Named moves (each a turn or a mirror), then the moves between two rows, first move first; the first pair answered:
S (before |-> after):
[ 0.90, -2.77,  0.35,  2.12, -0.36, -0.22,  2.23, -0.18,  0.29, -2.79,
 -2.75, -3.63,  1.42,  2.04,  0.26, -0.12] |-> [ 1.32, -2.78, -0.57,  1.99, -0.07, -0.67,  0.13, -0.53,  0.02, -2.17,
 -3.76, -3.46,  1.90,  2.11, -0.54, -0.95]
[-0.68, -0.50,  2.87, -0.18, -1.92, -0.33,  7.58, -1.84,  2.52, -4.60,
 -2.30, -4.35,  0.97,  0.42, -0.89,  2.87] |-> [ 2.13, -0.14, -2.80,  0.48,  1.25, -1.22, -3.16, -3.71, -0.08, -2.08,
 -6.19, -4.33,  3.57,  0.04, -3.54, -2.18]
[ 0.10,  1.23, -1.49, -1.06,  1.02, -0.85, -2.43, -1.16, -0.39,  2.31,
 -0.39,  0.10,  0.13, -1.92, -0.26, -1.11] |-> [-0.92,  1.42,  1.08, -1.85, -0.70, -0.33,  2.54,  0.02,  0.76,  1.28,
  1.28, -0.11, -1.10, -1.73,  1.31,  1.59]
V (before |-> after):
[ 2.10, -6.35, -2.77,  1.11, -1.38,  0.10, -0.89,  1.51, -2.27, -4.29,
 -6.32, -0.11,  1.83,  7.80, -5.31,  2.39] |-> [ 3.59, -4.48, -2.73,  3.08, -2.60,  0.88, -4.10,  4.97, -2.63, -1.44,
 -3.55,  3.98, -1.06,  6.39, -5.73,  1.84]
[-1.06,  1.27,  0.05, -1.99, -0.27, -0.48,  2.83,  1.30,  1.38, -0.47,
  0.03, -0.27, -0.20, -1.15, -0.45,  0.98] |-> [-0.85,  1.60, -0.37, -1.41, -0.07, -0.26,  1.48,  2.15,  1.45,  0.10,
  0.79,  0.65, -0.93, -1.37, -0.85,  0.98]
[-0.61, -0.34,  0.01, -1.05,  1.27,  0.86, -0.96, -2.61,  0.91, -0.21,
 -1.80, -3.80,  2.79, -0.02, -0.17, -1.30] |-> [ 0.69,  0.76,  0.09,  0.82,  0.20,  1.35, -4.68,  0.83,  0.81,  2.08,
  0.68,  0.46, -0.12, -1.08, -1.01, -2.26]
T (before |-> after):
[-0.15,  1.94, -2.14, -0.37,  1.83, -0.23, -3.98, -3.13, -0.42,  4.47,
 -0.78, -1.69,  3.96, -0.60,  2.20, -0.50] |-> [-1.78,  1.52,  2.97, -0.46, -1.00,  0.91,  3.69, -0.06,  1.80,  2.90,
  3.61, -0.68,  0.63, -0.24,  4.47,  3.27]
[-1.12,  0.88,  0.55, -0.87, -0.53, -0.17,  0.47, -0.38,  0.20, -0.11,
  0.48,  0.39, -0.02, -0.64, -0.03,  0.54] |-> [-0.95,  0.27,  0.53, -0.35, -0.55,  0.03, -1.23,  0.40, -0.55,  0.20,
  0.56,  1.02, -0.64, -0.60, -0.79, -0.15]
[-1.57, -1.37,  1.72,  1.31, -1.42, -1.16, -1.75,  0.96, -0.20,  1.54,
  0.67,  1.46, -1.82,  1.04,  0.11,  1.64] |-> [-1.25, -1.12,  0.16,  0.69,  0.26, -1.69, -3.25, -1.73, -0.63,  2.07,
 -0.98,  0.12,  0.56,  1.00,  0.09,  0.21]
[-4.09,  2.27, -1.52,  1.76,  3.24,  2.28,  0.41, -2.46, -2.45, -1.08,
 -0.26, -1.97,  2.96,  1.36, -1.05, -1.16] |-> [-4.20,  2.01,  1.11,  3.14,  0.00,  2.63,  3.33,  1.79, -1.26, -2.40,
  2.62,  0.03, -0.25,  1.66, -0.84,  0.37]
Pairs:
Between the rows of a pair lie two moves.
[-2.11,  2.61, -0.40, -0.01, -0.92,  1.43,  1.72,  0.74, -0.63,  0.88,
  2.62,  3.12, -3.14,  0.97,  0.28,  0.65] |-> [-2.69,  2.59, -0.09, -0.40, -0.80,  1.37,  3.03,  0.25, -0.38,  0.49,
  2.16,  2.20, -2.89,  0.87,  0.24,  1.16]  T then S
[-1.47,  0.60,  3.36,  0.03,  0.58,  0.75,  4.41,  0.15,  0.90,  0.15,
  1.31,  0.04, -0.78, -0.40,  1.28,  1.18] |-> [ 0.92,  1.17, -0.52,  1.12,  2.11,  0.46, -4.30, -0.20, -0.86,  2.80,
 -0.32,  1.63,  0.22, -0.76, -0.48, -2.18]  V then S
[-2.48,  3.94,  0.99, -0.89,  1.87, -0.91,  4.02, -3.12,  1.47,  0.17,
 -4.38, -4.14,  1.69, -0.94,  3.99,  0.85] |-> [ 0.21,  6.03, -0.71,  1.42,  1.15, -0.11, -4.90,  0.74, -0.21,  4.70,
 -1.49,  1.85, -1.24, -3.36,  2.51, -1.60]  S then V
[-1.23, -3.68,  1.62,  3.52, -3.07, -3.19,  1.87,  4.52, -0.15, -3.86,
  3.52,  2.46, -4.99,  3.09, -3.30,  0.34] |-> [-3.93, -2.25, -2.71, -1.66,  3.68, -5.10,  0.34, -6.68, -1.37, -1.98,
 -1.47, -3.00,  2.58,  2.25, -2.24, -1.50]  S then T
[ 1.83, -4.67, -0.11,  2.95,  1.23, -1.07,  2.54, -0.64,  0.34, -4.92,
 -5.12, -5.33,  2.71,  3.70, -0.90, -1.17] |-> [ 3.82, -2.19,  1.64,  6.41, -2.40,  0.92, -0.49,  6.72,  0.41, -2.49,
  0.95,  1.65, -3.99,  1.55, -1.73, -0.97]  T then V
[-2.26, -0.68,  1.08, -1.32, -0.37, -0.89,  4.62, -2.10,  0.38, -1.26,
 -0.50, -2.45,  1.95,  0.71,  2.24,  0.74] |-> [ 1.67, -1.60, -0.91,  2.64, -2.76, -0.38, -2.32,  3.88, -0.52, -0.85,
 -0.24,  1.44, -1.41,  1.39, -1.03, -1.61]  T then S
[ 0.24,  0.09,  2.44,  1.01, -2.22,  1.33, -1.27,  2.84,  2.02,  0.01,
  0.32,  0.71, -1.74,  2.96, -2.14,  1.50] |-> [-0.79,  0.60,  0.69, -1.87,  1.07, -0.13, -2.29, -3.25,  1.36,  1.21,
 -2.16, -2.40,  2.07,  2.43, -1.45,  0.79]  S then T
[-3.36,  1.16,  1.76, -2.45,  1.80,  0.34,  2.94, -3.70,  1.41, -0.31,
 -0.46, -0.53,  3.03, -0.03,  1.74,  1.30] |-> [-0.08,  0.39, -1.59,  0.22,  2.18,  0.22, -5.48, -1.29, -0.53,  0.95,
 -2.52,  1.14,  2.53, -0.21, -0.93, -2.40]  T then T
[-0.70,  0.97,  2.35, -0.78, -0.88, -0.08,  1.93,  0.45,  0.21, -0.42,
  0.51, -0.66,  0.39, -0.13,  0.21,  0.44] |-> [-0.43,  1.18,  0.36, -1.03,  0.60, -0.71, -0.38, -1.27, -0.61,  0.43,
 -1.05, -1.74,  2.03, -0.54, -0.26, -0.97]  T then T
[ 1.40, -4.22,  1.08,  1.26, -1.97,  0.27,  2.62,  1.79,  1.03, -3.03,
 -1.89, -1.59,  1.09,  0.72, -1.05,  1.56] |-> [ 1.63, -2.48, -2.39, -0.16,  1.27, -0.43, -2.71, -1.43, -0.68, -0.11,
 -3.60, -1.76,  3.75, -0.39, -1.81, -1.22]  V then T
[ 1.68, -1.42, -1.90,  3.01,  0.11,  1.15, -5.58,  4.51,  1.20,  0.17,
  1.53,  3.78,  0.22,  0.19, -1.16, -0.78] |-> [-3.50, -0.50,  0.39, -2.75,  2.51,  0.08,  3.19, -3.21,  2.51, -0.44,
  1.02, -1.03,  4.21, -0.63,  2.35,  1.79]  T then S
[-0.17,  2.36,  2.25,  1.00,  0.75, -0.88, -5.04, -2.05, -0.12,  0.71,
  1.41,  2.15,  1.02, -1.55, -2.69, -1.93] |-> [ 0.72,  2.03,  2.47,  1.77, -0.05, -0.76, -5.24, -1.01, -0.30, -0.20,
  1.35,  2.73,  0.31, -0.97, -3.11, -1.59]  S then T
[ 2.64, -1.19, -1.46,  1.75,  0.14,  0.24, -3.74,  1.08, -1.02, -0.86,
 -1.96, -0.04,  0.91,  1.22, -1.01, -1.91] |-> [ 0.60, -2.06,  2.06,  0.68, -1.03,  0.65,  2.98,  0.85,  0.67, -2.91,
 -0.37, -1.32,  0.04,  1.53,  0.98,  0.82]  V then S
